In the rows, zero is written as 128.
One turn moves every row onto another: examples first, then more rows asked
kot: [112 124 156 154 142 116 136 128 132 112 174 101 152 119 156 140 136 130
 161 109 141 137 101 138 143]
vubat: [126 111 125 127 135 146 103 131 142 146 142 155 173 137 129 108 133  89
 156 143 130 134 141 153 109]
til: [129  96 139 154 156 119  97 131 135 140 171 137 133 158 130 118 114 126
 177  82 140 136 145 104 146]
Fako: [124 133 120 149 146 178 124 135 137 132 155 135 150 120 158 111 107 115
 135 142 117 134 137 145 121]
ven: [122 114 119 148 160 150 148 115 128 140 132 119 155 119 124 135 107 113
 138 169 118 137 141 128 139]
taz: [113  96 126 103 160 135 122 163 153 145 141 137 140 150 164 157  91 111
 141 122 136 122 119 102 135]
rari: [124 118 121 127 149 111 164 131 152 105 137 110 165 143 154  89 113 116
 166 141 160 101 124 129 131]
voru: [102 113 128 107 126 141 139 166 172 144 142 150 133 150 162 155 109 104
 149 127 149 137 137  97 129]
pep: [137 119 156 150 181  97 131 122 133 130 142 130 159 153 137 129 121 125
 130 137 142 118 116 118 103]
sar: [113 133 113 139 147 125 132 153 183 133 144 125 158 159 144 104 137 139
 168 144 126 131 139  57 137]
Lide: [121 109 112 144 144 107 134 148 148 136 163 143 146 157 124 102 105 127
 184  97 155 134 156  94 164]
favi: [ 96  89 142 112 139 145 116 137 171 142 136 133 129 155 149 171 112 111
 146 132 146 125 125 106 140]
pav: [ 84 101 131 106 121 117 110 126 160  91 152 116 115 126 151 113 119 148
 136 133 123 144 138 114 136]
kib: [122 110 111 122 150 136 148 157 121 135 147 137 133 115 106  77 150 133
 149 112 133 117 137 103 120]
devi: [111 129 125 144 128 162 111 142 178 109 152 116 135 143 164  98 154 147
 164 129 129 138 134  76 123]
kipa: [114  89 120  97 151  97 122 132 139 102 141 120 120 127 143 115 105 141
 134 147 128 150 140 100 109]
Zil: [110 110 132 139 127 149 138 132 134 136 149 136 117 116  97  95 169 133
 147 110 137 127 136 105 125]
Nute: [120 100 145 136 148 142  78 134 180 127 137 130 137 161 154 113 157 140
 171 117 136 147 134 101 114]
vobun: [117 102 135 153 139 127 116 118 155 137 156 143 131 172 117 108 123 112
 182 113 147 121 171  86 136]
nev: [114 109 121 133 137 155 141 132 141 130 125 135 151 108 143 123 123 115
 155 141 137 163 148 169 145]
Kibep: [125  74 129 120 159 127 102 136 157 108 119 108 137 135 151 113 153 152
 180 118 142 162 127 113 138]
Dav: [130 116 127 142 129 127 122 124 131 161 150 142 173 122 115 137 127 101
 146 133 120 158 114 141 149]
gadis: [141 112 110 135 163 114 145 147 144 128 135 109 146 136 143 116 131 146
 161 139 122 154 121  54 135]
Rupo: [108 129 109 138 136 144 121 133 147 142 160 137 188 134 124 109 113 104
 147 152 118 112 126 134 152]
zekan: [113 123 124 117 115 112 132 131 151 110 158 128 109 127 152 113 112 138
 121 136 118 160 132  84 115]
Zod: [ 82 116 161 134 144 101 139 127 160 109 125 129 162 144 141 126 154 117
 167 137 136 121 151 141 142]
terod: [135 121 161 142 133 123 147 113 134 125 138 123 132 141 160 117 149  86
 166 131 125 131 139 111  93]
Vofu: [125 153 147 146 128 112 148 146 158 128 143 147 151 147 174  97 128 116
 136  99 125 130 116 126 139]
Duso: [110  91 127 128 156 141 124 135 122 131 149 120 129 115  99  92 151 145
 146 105 129 110 119 116 144]
Tudu: [134  95 123 127 167  99 116 152 156 141 130 119 154 140 143 125 134 151
 172 111 128 167 110  93 159]

til -> pav
voru -> kib
And these:
Vofu -> rari
ven -> Dav
Tudu -> Kibep

One turn moves every row onto another: examples first, then more rows asked
mafum: [121 113 122 121 107 109 155 135  96 112 110 152 147]
fuma: [125 105 151 114 159 107 123 145 123 107 135 102 134]
bot: [141 164 110 138 117 109 103 115 124 104 125 143 113]
losa: [123 121 152 142 143 109 144 119 137 127  80 155 133]
mab: [123 104 146 111 159 112 117 149 122 109 140 112 132]
fuf: [138 142 167  96 136 112 137 110 106 101 127 106 147]
duf: [147 160 128 128 128 107 109 127 119 105 153 147 147]
Zep: [129 110 154 119 153 105 125 152 123 107 130 101 141]
sozit: [131 132 157  84 146 120 128 101 107 103 139 115 135]
viget: [ 97 129 125 138 120 131  97 122  99 132 105 112 143]
Buvo: [ 98 125 131 138 127 126 107 105 104 128 101  94 142]
Tigiv: [146 168 120 146 114 100 114 112 127 100 115 127 121]
rut: [141 146 121 115 143 112 107 107 121 104 164 145 134]
Kibo: [ 93 122 121 131 128 134  95 113 100 132 110 113 137]
gise: [128 113 152 120 150 107 121 162 120 109 132 110 141]
Puv: [140 152 166 102 124 115 130 131 101 104 126 121 154]
lir: [116 109 145 130 155 115 139 104 139 128  90 158 121]
gote: [138 150 114 130 133 105 114  84 132  99 126 120 104]
nis: [123 143 115 162 131 138 134 120 131 127  96 152 132]
kefe: [150 151 140 129 139  95 131  94 128  97 144 108 147]
vek: [118 134 108 151 141 144 129 109 133 129 106 156 120]
Roda: [114 102 113 110 118 116 148 123  97 114 121 158 135]
momi: [124 111 130 124 110 102 167 121 101 109 102 131 150]
Lakob: [100 130 131 143 120 126 103 117 100 129  99 101 147]
Lenul: [127 143 123 166 133 131 145 109 135 123  88 133 134]
Gom: [119 100 127 115 123 104 168 102 105 107 108 125 140]
damat: [121 113 151 136 151 110 146 106 140 126  83 149 127]
Tiz: [120 120 146 138 143 114 137 126 135 130  85 168 130]
dimu: [136 152 106 128 130 111 103  98 128 103 132 139 103]
lasa: [ 94 120 125 132 132 130 101 102 103 130 108 101 135]
zopa: [123 132 120 157 145 133 147  91 139 122  94 125 125]
zosi: [145 159 122 142 124  97 121  92 132  97 115 111 115]
fozom: [125 110 147 114 153 112 115 160 120 110 138 117 136]
bap: [128 136 150  82 141 127 116 117 101 107 145 137 134]
zur: [117 126 111 149 150 141 137  91 138 125 104 140 117]
ziz: [133 148 155  93 128 124 117 135  98 108 137 141 146]
goki: [113  94 116 106 128 112 156 103 103 111 120 142 131]
Bul: [116 113 142 132 150 118 133 117 136 131  92 169 123]
nimit: [153 163 140 137 127  97 124 119 122 100 141 123 155]
gize: [142 140 128 115 151 105 120  86 128 100 158 122 133]

vek -> Lenul
Gom -> Roda
And these:
losa -> lir
gote -> bot
gise -> fuma
Puv -> sozit
Kibo -> Lakob
rut -> nimit

One turn moves every row onto another: examples first, then more rows asked
Gis: [108 158 134 128  99 148 175 137 141 154 113 123 126 158 118 133  93 161
 146 138 111 154 151 137 111 129 148 117 118 163  92 115 122]
Tinob: [ 94 143 142 120 105 102 177 119  76 133 116 122 127 137 147 142 116 144
 121 105 132 108 166 102 124 146 112 147 124 141 110 129 134]
Dur: [134 120 131 121 143 142 128 105 117 126 126 108 149 138 152 140  90 141
 120 143  93 157 135 113 132 123 129 160 118  84 157 118 156]
Batam: [ 87 144 131 126 121 114 132 139 110 136 113 130 130 129 124 118 121  98
  96 126 111 137 150 108 153 152 141 161 124 145 160 152 119]
Menul: [ 99 139 146 109  98 109 177 121  74 135 118 119 126 142 142 143 129 144
 115 112 120 107 164 106 129 141 111 159 119 138 116 134 141]
kig: [113 178 134 108 114 132 158 127 136 156  97 113 154 154 115 117 105 153
 147 141 103 137 145 101 114 140 154 120 140 115  96 136 125]
dapom: [132 117 114 123 106 142 133 132 111 121 137 143 140 100 135 142 102 120
 142 131  71 146 106 160 100 146 130 143 164 130 129 108 146]
zer: [ 90 133 121 147 119  96 159 136 149 143 134 112 139 137 137 169  80 140
 124 114 126  99 150 115 129 129 140 169 110 124 143 129 144]
Keb: [106 107 106 125 110 142 123 130 117 130 144 148 147 132 124 126  87 118
 143 138  65 144 103 148 104 147 131 135 151 134 143 112 123]
Kabuk: [109 131 108 119 121 156 154 120 155 156 131 164 133 127 122 133 102 164
 119  95 134 131 117 132 114 131 138 132 137  97  98 141 148]
nog: [109 141 121 135  97 154 172 141 131 138 111 141 107 135 116 126  89 147
 121 139 113 155 153 155 105 126 135 127 127 177  96 108 125]
Gez: [136 123 137 122 141 142 124 101 116 124 133 110 149 144 154 149  95 136
 120 151  95 142 138 110 133 126 128 166 121  90 153 110 153]
zuzor: [100 149 140 115 103 108 178 122  72 130 120 117 125 143 149 143 121 144
 121 111 120 104 160 100 129 142 112 146 121 139 116 135 142]
Vev: [113 108 104 121 112 141 126 134 120 128 150 152 146 134 123 128  83 121
 143 136  64 142 107 148 110 149 129 129 151 129 145 113 122]
vila: [ 87 136 120 111 124 127 144 112  98 127 153 127 128 135 121 161  93 101
 100 102  92 130 151 122 148 146 131 133 133 127 157 145 121]
Pani: [145 151 129 126 115 150 157 128 116 141 130 141 118 115 171 137 106 134
 126 121 110 165 131 151 112 121 135 165 136 132 119 114 190]
Rumo: [111 140 112 115 123 152 151 115 144 156 134 165 125 121 113 132 105 162
 120  93 141 128 120 130 112 134 140 122 139 102 100 139 153]
mit: [142 122 130 118 108 142 134 130 108 133 135 136 137  96 144 149 103 115
 142 123  79 151 111 153  95 142 139 145 163 126 133 112 158]
duvaz: [106 147 123 136  99 155 176 143 132 139 115 136 104 135 119 120  87 147
 121 136 121 155 153 159 110 128 131 130 127 174  97 112 130]
Pamuv: [ 95 104 111 133 115 155 132 137 163 150 128 119 141 134 159 123  84 163
 111 147 115 123 144 127  94 118 106 154 120 128 143 106 140]
tek: [108 145 115 118 129 150 153 111 144 154 132 173 135 125 112 134 103 164
 125  92 140 125 117 129 119 129 142 129 136 108  99 129 146]
vobar: [131 115 130 122 133 140 126 102 119 126 120 110 149 128 157 150  83 140
 125 147  97 154 135 108 132 118 134 158 123  87 150 122 155]
Mufi: [ 86 136 128 119 123 125 136 120 106 134 140 142 124 139 117 152 102 100
  95 105  92 141 151 121 148 142 135 140 132 133 164 159 124]
foge: [103 113 143 124  94 132 134 145 106 109 150 123 140 144 146 128 103 138
 118 127 104  98 149 131 123 140 116 152 101 126 111  71 119]
fis: [116 174 127 120 100 145 178 133 145 160 116 124 133 159 117 138  91 161
 143 141 113 146 142 122 116 126 158 118 129 149  97 126 126]
kotok: [ 81 123 112 145 113 121 149 123 142 139 106 165 119 115 135 132  99 136
 127 137 141 107 128 118 113 162 110 132 117 119 111  88 121]
Vez: [118 170 135 103 114 118 153 129 138 163  90 115 153 150 118 112 107 152
 139 137 113 128 141  97 116 156 141 122 139 106  98 141 130]
nomu: [146 148 134 118 106 148 153 131 100 136 122 143 122 105 163 142 101 128
 133 128 106 163 126 155 106 132 139 162 149 133 120 120 186]
Lan: [125 124 119  95 110 125 158 152 133 159 134 121 145 133 146 162 127 139
 122 129 130 109 145 116 104 108 141 134 139  97 100  98 118]
Bisa: [ 98 138 139 134 109 124 111 141 118 136  94 118 122 132 147  95 129 117
 136 161 101 126 156 107 136 161 139 143 127 150 136 125 122]
kerob: [ 95 139 137 134 106 124 108 145 117 131  98 121 128 131 143 100 127 120
 138 163 103 126 159 114 138 158 141 148 123 154 136 128 118]
gor: [ 92 135 127 130 115 118 118 135 111 140 111 134 125 133 130 105 118 104
 103 146 111 130 156 104 145 155 146 157 124 153 158 145 114]
lov: [111 137 144 109 124 123 134 114 131 135 123 134 128 122 155 151 106 126
 103 110 139 137  95 119  98 146 132 186 114 116 130  91 133]

dapom -> Gis
lov -> Lan
And these:
Menul -> vobar
Gez -> Kabuk
Rumo -> zuzor
mit -> fis
Pani -> Vez
Vev -> duvaz
foge -> Pamuv
Mufi -> nomu
kerob -> Keb

One turn moves every row onto another: examples first, then more rows asked
gomu: [127 118 125 132 105 125 118 133 150 116 127 141 137 125 111 182 125 113
 145 129 136  98 164 121  98 105]
fini: [124 113 122 128  98 129 118 129 146 110 126 148 136 122 105 184 119 110
 134 130 139 106 158 125 101 104]
limap: [124 145 158 129 125 160 110 137  93 138 146 149  93 118 122 148 110 143
 158 108  85 124 142  97 121 121]
Rofal: [135 125 119  88  66 163 128 134 115 126 134 102 140 121  93 143 103 135
 170 128 131 117 153 110 116 133]
dibiv: [146 139 143  97 121 137 123 161 120 116 160 145 164 105 112 120 130 109
 123 144 100 115 140 103 139  91]
mel: [132 133 146 111 108 144 150 131  97 136 123 164 153 160 144 158 132 133
 133 161 134 103 112 132 130 121]
vopuv: [133 107 122 128  96 129 117 139 150 111 128 148 132 127 109 179 124 117
 140 134 139  97 157 121  98  97]
vubu: [ 97 141 147 116  89 170  86 134  95 103 112 142 126 138 124 141 139 119
 153 146  89 152 148 107 134 145]
boli: [122  97 122  78 112 144 112 153 107 115  81 169 127 142 108 140 126 130
 122 123 135 136 163 105 134 112]
guze: [105 128 130 115 102 156 109 124  76  98 106 129 142 151 104 131 141 120
 140 155  81 140 150  99 139 156]
Sovom: [125 106 121  73 109 145 110 152 106 118  82 162 133 147 105 133 136 129
 131 129 139 131 167  99 135 106]
muva: [133 115 118 135  98 170 120 145 112 165 122 112 152 161 128 153 121 127
 140 123  98  97 155 105 137 157]
temur: [ 89 129 143 105  82 163  96 125 105  90 107 143 125 151 116 146 141 125
 144 151  90 137 149 109 128 154]
nuged: [127 111 126 144 107 175 123 143 116 148 132 121 158 165 122 151 118 129
 129 129  86  82 150 116 127 151]
Mize: [136 121 153 121 132 135 142 142 156  99 113 174 124 135 129 127 124 137
 153 129 101 115 147  93 149 151]
gepi: [134 100 134 144 112 159 121 137  84 137 106 118 143 163 133 151 107 133
 145 121  87  91 154 118 125 150]
Nagen: [148 133 124 107  71 145 103 116  73 116 128 146 132 134  99 141 133 116
 136 129  73  90 127  90 121 104]
gilo: [148 131 130  99 122 143 129 160 116 114 160 151 166 104 116 122 128 109
 113 147 100 116 135 107 145 101]
kabig: [135 118 150 113 129 130 148 152 157  98 119 171 120 125 121 126 119 140
 149 132 106 115 148 100 149 153]
degun: [122  98 127  81 109 147 111 153 114 117  85 165 130 152 103 129 129 131
 119 129 141 124 166 108 137 112]
Vumu: [133 124 141 116 106 150 156 128 103 133 131 162 154 151 140 163 126 130
 128 158 138 110 109 136 130 123]
lodek: [127 120 157 134 126 149 137 121  98 126 143 122 115 117 114 145 115 143
 169 107  79 134 130  98 111 127]
Koguz: [156 144 115 110  76 151 106 142  84 143 140 156 118 142 113 155 131 123
 131 134  77  83 142  76 133 121]
lil: [139 115 143 114 132 133 142 141 155  97 119 178 120 125 128 127 117 135
 142 123 100 114 144  95 151 150]
gelok: [131 136 118  98  66 163 114 125 126 129 129 107 137 117 103 138 114 124
 179 126 126 129 152 102 130 145]
vam: [136 131 139  93 120 136 126 160 122 113 161 148 160 105 117 120 141 113
 114 151 101 116 134 107 141  98]
pese: [144 121 119  96  79 141 120 109 110 111 141  98 125 122 100 133 105 125
 165 118 117 106 165  91 124 136]
mefu: [127 126 141 118 115 148 151 133 104 137 125 166 150 149 136 157 131 139
 132 162 134 101 106 137 126 116]
segan: [156 134 118  92  78 154 117 139  84 124 144 163 118 142 113 142 131 136
 135 139  72  86 126  77 127 116]
Pireb: [111 131 151 122 141 159 114 144 103 128 141 140 102 111 108 141 107 150
 156 108  79 126 146 103 114 121]

Koguz -> vubu
mefu -> kabig
And these:
Pireb -> Rofal
Nagen -> guze
boli -> Vumu
dibiv -> Sovom

